Each path is a new rotation, seen through one point. The rows after it are directions, each followed by how far the rotation turns it, in deg/step (0 if it stays put).
Each turn is a multiple of 5 degrees from 10 to 175, or 0.
Each row of a path follows its step; steps can be skipped.
path 1
step 0: [-16  -5  -5  -9  11  16  -5  12   3   2 -11  -5   5   3   7   6 -16 -18
   0 -11   8  -6   2  14  -5  12  -5  -5  -2 -12  12 -12   1   3 -11  10
   2  28  -4 -10   3   7   0 -12   3  23  22]
step 2: [  3  -3   1  18  10  -4   9  -2  -8   4   7 -17   3  21 -11 -13 -12  -7
   1   0 -14  -8 -17  -4  -6  -4 -28  11   8  -9   8 -18  -1  10 -16   4
 -15  -3   7  -7  12  -6   9   6   9  -6  15]
step 4: [ -9   0 -15  -2   5 -20  12  15   6  11 -10  -4   6  -2   0  -7  -4  17
 -18  10   1  -3  -4  -7 -11   0 -24 -15  -9  17   3   0  22  -2 -13  -6
  -7  -9   3   0  17  -9 -16  -6  -5  -5 -12]
step 6: [ -6  10 -11  -9  -5  -6  -7 -18 -13  -7  -5  -1  -1  -7  23  -6  14   3
   3  -5   0 -17  -6   9  -4  -1  -1 -21  10  21  15   0   6   9 -11 -10
 -11  -6  -7   9 -20  -9   9 -21 -10  -3   6]
step 7: [  8 -10   5   5  11   5  12 -11 -11  -5   1   1  -5  13  18   1   3  -7
  12   8 -12 -14  -4 -22  15  -2  -1  -4 -11   4  10  -5  10 -12   6 -24
  -8  -9  22  -5 -23   5  -8   7  10  -4   8]
step 8: [ 12  -6 -17  12   4   8 -13   5 -32   5   8  -3  -3  -6  -9   0  15   3
  -5  -3  -4 -14   1 -25  -3  -5   7   5   4  -1  -1  14 -10  11   2   2
  10  -2   4  -6 -18 -25  -6  -7  -5  13  -2]
step 9: [ 21   0   9  13  13   2   7  19  -2   0   7   4  -5  -9   0  26 -13   1
  -4  -5   2 -10   9   3  -1   4  16 -15  -4   4 -15   1  14  16 -16  -3
  -4 -10  17   1  -8   2 -18  -5  -1   0 -19]
step 11: [  3   7  -2  -9  12   1 -18 -11  -1   9  14   0   5 -23  -5  28  -1  -5
   4   1  -1   5 -16  10  12  -3   5   5   0  11  10  14   2  26  -6   0
  -4  -7 -11   6   4  25   3  -5   9  -7  11]
step 12: [ 10  -4  10 -22   3  16  -3 -16 -17  -5   4  -2  21   6  16   4   4 -17
  -7  -7 -11   5   1  -1 -11  10  -1   2  -5 -20   8 -14  -2   6   3  -5
   2 -20   3 -14  18  15  -6  -5  -2 -11   1]
Speeds:
[ 2 -2 -2  1  1  1  3  6 -2 -7  2  7  8 -1 -6 -1 -1  2 -2 -3 -2 -4  0 -3
  3 -3  0  1 -2 -2 -4  0  2 -2  2  1 -2 -2  0  2  2 -6 -1  3 -3  2 -3] : 70
[ 1  0  0  0  5 -5  5  4 -3 -2 -1  0 -3  0 -3  6  3  4  2 -6 -1  0 -4  4
  2 -2 -4  2  2  3  4 -1  6  0 -6  0  0  3  5  1  3  5  1  0  1  1  0] : 155
[ 2  4  3  1  0 -6  5 -6  1 -1  1 -1  2 -3  0 -1  0 -6  5 -2  0  2 -3 -2
  3 -4 -4  1  1 -3 -1  5  3 -2 -1  2 -5 -3 -6 -1 -6 -1  2  0  4 -1  2] : 85
path 2
step 2: [  0   5  -3   6  -3  -3  15  -6  -3  10   0  -9  12 -18   6  -1  13 -19
   6 -12   7   8  15  13   8   5  21  -7  11   0  -5  -2 -21  14 -17 -20
  23   7  16  -4  -1  19  -2   6  16   3  -5]
step 3: [-14  16   5 -14   4   1  -2 -17  -6  -4  -6  13   4  -4   0  -6  15   4
   7 -21   1 -22  -2   6  16  -2   8  -9  19 -16 -19 -11   2  -6   5 -14
  16  11   1   7  11  -1   7  27  -3   7  11]
step 4: [ -4  -5   3  -6  12   9  28   4   6   7  -9  12  15   5   8  -5   3  -6
  20 -13   5   6   8  13  11  -8   2  -8   1  -5   5  17   2  -2  -3 -17
   7  15   3  23  -9  -2 -24  19  -5 -18  -4]
step 5: [-21  -5  22   6   6   0   7  -1   1  13  -4   2  21  10   7  -1  16  -9
  21   2  11   7 -17  -1  -7 -18  13  -1  -1  -7 -17 -14   3  11  11 -10
  12   2  15   1   2  14   5  16  21   4  -8]
step 6: [ 10  14   6  -1  10  12   5  -6  -8   1  -7   7   5  -8  15   4  -4   6
   3 -10 -20  -8  -5   7   3 -22  30  -3  -1 -14   0  -7   0   6  23 -16
   8  -3  -6   7  -5  28 -18   7  -1  -4  11]
step 7: [  2  -1  -8   3   5 -16  10   9  -7  -2 -17  23   4   7  -5  20  13 -16
   2   1   4  11  -9  -2  -6  -1   9 -18  21 -19  -7  17  17   8  -3 -15
   7  -2   5  12 -11  18  -5  11  10  -4  10]
step 9: [  7  -5  14   8   8   5  -3  -3  24  -6  -9   4  -9   6   4  -1  -1 -10
  20  -2  -7  -5  -6 -22   1  -2  15  -9  -1 -30   0  12  -1  -2  10 -17
 -16  -4  -8  13  -7  21   2  19 -12   0 -11]
step 10: [ 15  -4  11  25  -8  12  23 -12   7 -12  -7   4   9  19  -3  10  21   5
   8   4  10   3  -6  -4 -10   3   5   3   3  -5  -2  11  11  -9  13 -14
  -9   9   1  -6   1  25  -9  -9  15  -1  18]
step 11: [ 14  -1  -7   0 -11 -18   9   4   6   2  -7   0 -16  25 -10   1  14  -3
  -7 -13   9   2  -2  -6  -7  -7  37   8 -17  -6  -1  -7  -9   3   4 -10
   1  -5 -21   1  11  22   3  12   3   6   3]
Speeds:
[ 0  0  3  2 -4 -1  5  5  4  4 -2 -2  0 -4 -1  0  1  3 -3  3 10 -3  0  3
 -6 -2  0 -5  3  1 -4  2 -1  1 -2  1  0 -1  5  2  2  1 -3 -5  2  3  0] : 130
[ 2  4  1 -2  2 -4  2  5 -1 -2  2 -4  4  2  3  3  3  1  7  0 -2  5  3 -1
 -2  2 -4 -2  7  1  7  4  3  0 -3 -3 -6 -1  2 -3  0 -1 -4 -1  0 -1  2] : 130
[-4 -1  5  0  3  4  0  0  6  0 -4 -4  3 -2  6 -4 -2  2  3  3 -1  5 -1 -6
  3  2 -1  3 -5 -2  0  2 -3  2  3  2  1  1  0 -2 -4  3 -1 -4  3  7  2] : 85
[-3 -6 -6  0  0 -2  7  1 -2  0 -4 -1 -1  5 -5  0  4  1 -1  4  3  7 -3  4
  1 -2  0  1 -3 -1  6  3  1 -2  1  2  4  3 -2  1 -4 -4  0  0  2  0  2] : 115
path 3
step 0: [  2   5  -5  -5   6 -15 -15   0 -11  16   6 -15 -12  -3   6   8  -7   9
  21 -16  -1  21  25   7 -15   7  11  -5 -11   7   7  -9   4  -6  -4  -2
   0  -7  -5   1  13   0  19  -7 -11  -7  -4]
step 1: [ 12  -1   6  15  -1   8   6  -2  17   7   4 -19  20 -18  -6 -12   4 -11
   6  13  13  15   7  12   9 -11   5  -6  -2   1 -12  -7   2  -1   8   2
   9  16 -10  -2 -12 -17 -16   5   6   5   7]
step 3: [ -1   7  -7  -3  14  -5  -5  -2  -8   0  14  -8  -1   7  -9   7 -12 -10
   9 -13  20   1  -9 -15  -4  -6  17 -12   3 -12  -5  24   0   3  12  10
   6  -5  -1  12  -9  -1   5  28  -7  15   1]
step 4: [  2  13  10  -4  11   5 -16 -13   1 -10 -13   6  16   2  10   7   3 -17
 -11  22  -3 -10 -22   6  -6   3  -8  12  15  -3  -3  -9  -4  -9   5  -5
 -15   9  12   3 -12 -15   1  -9   8   6   6]
step 5: [  9 -13  -5  -8  -9  13  -4   2  -5  16  12   3 -23  21  -4  -5   3   2
  -5  -9 -12  -6 -26  -4 -12   5  10  12  -8  -5   4 -13   6  11   0  -8
   5  -6   9  -7  12   5  13  15  -4 -13  -5]
step 7: [  4  12  18  -4  -1  -2  16  -1  10  16 -10   0   2  13   5  10  12  12
 -21  -3  -7  -5  -1 -13   4  20 -22  -8  -1   4  15 -10  -4  -9  -7   5
  -9   6  -7 -17  17   2 -12  -8  -6   2  -4]
step 8: [-17 -11 -14 -12   9  -1  -2  12   0  -2  23  -4  -8  -1   6  -3  -2  15
  21 -25   3 -16  10   4  -2  -5   2 -10  -8  -5   2   5  18  16   5   4
   3  11   0  -5   3  -6 -13 -14  -1 -12   9]
step 9: [ 10  -6  12  13  13  -8   1  11   0   5   1   9  14  -9 -14   1  -1 -18
  -9   5   6   3  12   1  18   7   3  -8  15  21  -3   8  -3 -15  -6  -3
  -3  -1  -2  -3 -16  10  -7 -19  17 -19   2]
step 12: [ 11   7  -2  -5   9 -17 -12 -13   8  -6  -8 -14   6   6  10  -7   3  -5
  -1  14  -2  15   4   7  -2  10 -11  12   3  19  -5 -19  -3  -1  -2  17
 -17 -14   1 -13  -8  19  10  13   4   8  -7]
Speeds:
[-5  1  5  0  3  0  3  3  0 -1 -7 -7  4 -4 -6 -1 -5 -3 -5  1 -1 -4  0  4
 -1 -1 -3  4  4  1 -1 -1  1  0 -3 -2 -2 -1 -2 -4 -2  1  0  2 -2 -2  2] : 140
[-5 -2 -4 -5  1 -2 -4  3  0  0  0  1 -5  2  1 -1 -4  0  1  3  7 -1 -1  2
  1 -2  5  1  2  1  3  5  2  1 -4 -5  4  0 -6 -2  5  0  2 -1 -4 -2 -2] : 130
[-2 -1  1  1 -8  2 -6 -6 -1  1 -3  1  3 -2 -2 -3  0 -5  2  1  1 -2 -1  2
  1  0  0 -3 -1  2  6  5 -1  4 -1 -1 -1  6 -1  2 -8  1 -5 -4 -2  1 -1] : 145
[ -1  -3   1  -1   3  -7   6  -1   0   4   3  -3   1 -10   3  -4  -3  -2
   3  -1   2   3   1   3   0   1   2  -4  -4   0  -1   2  -6  -4  -2   0
  -1   2   0  -1  -1  -3  -1  -2   2  -3  -4] : 40
path 4
step 1: [ -1 -19  -7   7   1 -10  -7  -4  -1  -7   3  -8   8   8 -12   6  -3  -7
   8   0   1  -5  14  17  14   2   8 -15   4  -9   4 -18 -21   9   3  -8
   0   7  -5  -3   5 -14 -15  20   0  -4  -8]
step 2: [ -2  -4   0 -13 -11  -2 -11 -15  17  12   3 -11   4   4   2  -7   9  31
   4   9  -5  -3  -1  -5  -1 -12  -2   3  20   7   2   8   3  10  -5  -6
  16   3  10   6   9   3   6 -15  -4   6  -3]
step 5: [ -4   5  -7  -2  -9 -14  -5   8   0 -18  -6 -17  -3   9   5  -2  10  10
  -2  -7 -14   7   6   5  13  -8  18  -1  10  -1   4   2   9   9 -15   1
  20   2  15  18  -2  12 -10  -8  -1   0  -6]
step 6: [-15   4  -2  -5  -2  10 -11  -7   9   8   9   8  10   8  -7  -4  16  -6
   5   5  13  -8   5  14   1   7  -6  11  -8   0 -14   1  -6  -8  10 -14
   8   3 -13  12  10  11  -8   9  25   6  -7]
step 7: [  0  -3 -11  12  -2  12  -2 -14   6   1  -4 -14 -11  -1   0  -5 -17  12
  -7  -6   1   0 -19  -4  11  -8 -15  -6   7 -17  17  -1  -4   3  -1 -17
 -15 -14  12  11   6   0   5  11  -3  -3  -2]
step 8: [ 11  -3  -2  -9   3 -19  -6  -5 -11 -16  -6  13 -11   6  17  14   5   4
   1 -10  -4  -9   3   0  -5  -9   2  11   5  17  14  -3  -4  -1  -7   2
  15   0 -10  17  -6   7 -12   3   2   7 -18]
step 9: [-11  -7  -4   7 -15   7  -6  -9  -9  -2  10  -5  11 -10 -11  -4   1  -5
   1   9   6  12  -2  16  -6   0  12 -14   4 -10  -9 -18  -9 -15   3 -12
  10   8   2  13  11 -10  -9  -6  13  12  -1]
step 10: [  0  -6  -7  -3   7  -1   2 -14  20   9  -8 -15   2   0   5  -9  12  10
  -5  -7  10  -5  10   8   7  10  -4   6  15  -1  24   2   1  16 -11 -12
  -6  -6  10 -10  13   0  -7   7   2  -8 -13]
step 12: [ -9  -5  -7   7  -5  13 -13  -8 -23  12  -4 -10  -2 -11   2   6  -2   7
  -9   2   0  -1 -11  14  -3  13   6  -9  -3  -7   4  -2 -24   2   4  12
   5  19   0  14   1  -1  -8   4  -5  -9 -17]
Speeds:
[-3 -2 -5 -5 -2 -2  1 -1  5 -1 -4  3  2  0 -1  7 -3  5 -1 -3 -6  1  0 -5
  3 -4  7  4  2  4  3  3  3 -1  0 -2  0 -3  0 -3 -1  2 -1 -1 -4  2  0] : 125
[ 0 -1 -3  2  5 -1 -6 -1  0  7  1  5  0  2  1  2  5 -2  4  8 -4 -1  1 -2
 -4 -7 -4  2  0  3  1 -2  4 -3  1  1  2 -3  0 -2  3 -4  0  1  3  1  0] : 160
[ 6  2  0  2 -2 -5  2  0 -3  2 -3 -3 -3  6  2 -5  4  2 -3 -2 -3  3  2  1
 -3  1 -3  0 -1  3  6  8  3  3  1 -4 -1  2  4  1  0 -1  1 -5  0  2  1] : 135
path 5
step 0: [  5   7 -19   1  17   1   8  11 -13  -4   1  25  11  -9  -4 -13 -16   9
  -4  22   8  -9  14  -7  -8   1   4   9   1 -15  10  11  -5  -2 -10   3
  -6  -4  19  -4 -11 -23  -2   6  -2 -17   6]
step 1: [ 11  -7  14  15 -10  -6   7   4  13  -7  -2  -1  27  -3  -6   4  -4  -4
  15   6 -11 -13   9   6   7  17   6   5  -9  11  22   2  12   2  -4   6
  11  10  17   8  25   1  12 -11  11  -7  -7]
step 3: [ -3  21  -5  11   3  -1 -16  -3   8 -15   6  -3  10  -2  -6   3  -5   6
   2 -13   6  -7  14   0   5  15 -29  10   8  -7   5  35  -9  -4  -2  10
   5   8  -5 -10  -2 -10  17 -12  -8   3  -8]
step 4: [  4  12   2   8 -19  22   4   5  -3 -13   4   9   7  -1  -2  -3   2   8
 -12 -12  -9  -7  12   5  -3 -14  -6   9 -21  -2   7   3  21   1 -12 -25
   2  26  11   7  -8   5  -7  14  12   2   9]
step 6: [  0   3  10   8  19 -11  12   8  -2   4 -13   9  19 -18  -1 -11   6  -1
  -5  -3  -1 -28  17  11   6  17  -1   7   4   0   4 -10  16  -8  -4 -11
   4   8  10 -20 -14   4  21   7 -14  -4  -5]
step 9: [  3   9  -2   7  -6 -11   5  -1 -21 -18   3   6  -3 -22 -17   7  -7   4
 -16   1 -11 -13  14   1   8  -4  -5  19   3   9   4  18   9   7   5   9
   9  15  12   2  18  18   3  -8  13  -8 -13]
step 10: [-12  21 -14   8  -5   5  -6   7   6  -2  13  -3  18  -4  12 -22  -5  15
  -7   4 -26   0  20  10 -10  10   9 -26   4   3   0  -2  15  -6   3  -8
   3  -6  -1  -2   7   4  -8   0  12   7  12]
step 11: [-25  -4  10  14  17  -3  -9 -22   5 -11   0  -3  -1   6   3  -9  -8  -6
   1  -7  -1 -14  33   8  11  -2  -4  12  -6 -11   7  -1  -4  19  15   5
   8   8  -8  -7  -9  -8  19  -6   0   6  -3]
step 12: [  2  14   6   2   5   0   4  17  -3  -5  -4 -12   9 -11  -5   2   4   7
 -18  -6   2  -7  -2  16  10 -10 -19 -11 -13 -10   0   9  37  13  -9  -8
  11 -12   0   7 -14  -7  -4  13  -3   3 -18]
Speeds:
[-1 -4  1  3  4 -1  2  2  0  1 -1  2  6  0  0  3  0 -1  7  2  7 -5 -1  0
  0 -4  4 -1 -4  0  2 -3  4  3  1  0  3 -9  3  2 -3 -3  0  3 -3 -3 -2] : 60
[ 5 -3  2  0  5 -3 -4 -3 -2 -5 -4  2  1  1  0 -1 -3  3  0  0  3  2  2  3
  1 -4 -6 -7  2 -2 -2  2  0  0 -1  3 -4 -1  1  4  2  4 -1  5  3 -6  4] : 155
[ 1  0  3 -2  3 -1  2 -5  5  2  2  0  7  4  2  3  1 -1  7  1 -2 -4  1  6
 -8  3 -4  3  1 -2 -4  2 -3 -1  2 -1 -2  3 -1 -5  2  0  0 -1  0 -2 -1] : 145
[ 4  3 -4  1  0  3 -2  4  4  4  3  3  2  0  4 -4  2 -1 -3 -2 -2  1 -4 -2
  1  1 -3 -1  0 -5 -2 -5  7  3 -2 -4 -7 -4 -1 -3  2  2  5  0  1 -4 -2] : 175
path 6
step 1: [-12  11 -20   1   9  -3  -6  -5  -6 -19   1 -18   3 -17   3  -5   7  -7
  -3 -12   4 -27  -4  -3   5  15  11  -7  -9  16   4  10  -8  -2  -1  13
   3 -12  11  -1  -1  20   9  11  -8   0  -9]
step 3: [ 14   1   8  -9 -11   9  -5   6 -18  -5   9  -5   1  10  11   4  -3  -2
  10   0   8  -2  -1   6 -14  -6  -6  -9  -6  -8 -28 -18  11 -16   6  21
  -9   0   2  -3 -19 -19  -3 -10   1  -5  13]
step 4: [ -3   1   5  -7 -12  21 -19  11  15 -17   4  14 -14  -8  -6  -5 -13  -5
  -3  -3   2   2  -8   8   0  10 -19  -5  12   0   2  -1  14 -10 -12  11
 -16  12  13   5  -9   8  18   2 -11  -4  -9]
step 5: [ -7   7   6   4  -6   4 -12   1  11  10  -8  24 -12 -13 -10  14  -4 -20
   2  14   5  -2  14  -1   2  11  12  27  -1  10  -1 -13   2   3  -4 -13
   4  -7  17  -2   6 -12   5  12   2   7 -10]
step 7: [ 15 -10  -7   6   8   2  -4  10  -2 -22   8  -1   3   3   9  11   6 -11
 -17  -5  -7 -12 -17  -3   1   7  -2 -14  -8 -12   3  12 -12 -12 -12  -5
  -9 -11  -6 -10  15  12  12  12  20 -16   4]
step 8: [  2   8 -15   7   2  21  -5  -1   2 -11 -12  -3  -3   7   9  12  19   5
   2   3   8 -15  -3   0   7   1   2   4  -8  14   6 -17 -27  -2   9  14
  17  -3  14   4   0   0  12 -15   7 -12  13]
step 9: [-20   6   6 -10   7   4   4 -18  -6 -18  -5  -6   3  -6   5  -6  10   6
   7  13   9  -9  -2  11  -7  -6  -4   6 -10 -18  -3  -6  14  17  18  23
 -13 -13  19   6 -11  -2   1  -3  -4  -3  -3]
step 11: [ -3  11   7   4 -15   3  -9  19   5   9  -4  18  -5  27  -6   3  -5 -16
  21 -12   7 -11   2  -7 -18  19   6   9   5   4  -1   0   4 -18   1  -2
  -6  11   6  -8   0   0  12  -7 -10  -9   6]
step 12: [  1   3  -9   4  -8  -5  -8  -1   9   5   2 -16  -6 -16 -20  11 -13 -34
  -8   9  -3   4  -7 -12   2  14   7   8   0 -10   5  -6   9  -9   6  24
  -7  -3  13 -18  -4   2  -6   2   0  -2  -3]
Speeds:
[-4  0  2  1  3 -2  1  3  0 -7 -2 -2  5  3  5  4  4 -2  0  4  1 -4  4 -3
  1  3 -1 -2 -3  0 -3  4  4  4  1  0  5  5  0  0 -1  4 -3 -5 -6 -1  3] : 45
[ 4 -2  0 -8  3 -7  2  0  1  3  0  2  2 -2  2 -1  5  0 -2  4  0  2 -6 -3
  0 -4  0  1  0 -4 -6 -1  3 -2  4  2  0  4  3  3 -2 -2 -6  4  3 -1 -1] : 110
[-4  3 -2  1  2 -4  2  2 -1  2  8  4 -1  2 -2  4 -1 -1 -5  0 -6 -2  2 -3
 -4  2  1 -2 -1  1  6  1 -2 -2  0 -3 -5  3  7  1 -1 -3 -5 -2 -1  2 -2] : 60
[ 4  0 -6  1  2  2  0  4 -2 -6 -2 -1  1  1 -1 -2  0  5  3  2  3 -1 -2 -2
 -2  4 -1 -6  3  5 -1 -2  2 -3 -4 -6 -4  3  2  2  1  5 -2  7  2  1 -5] : 115
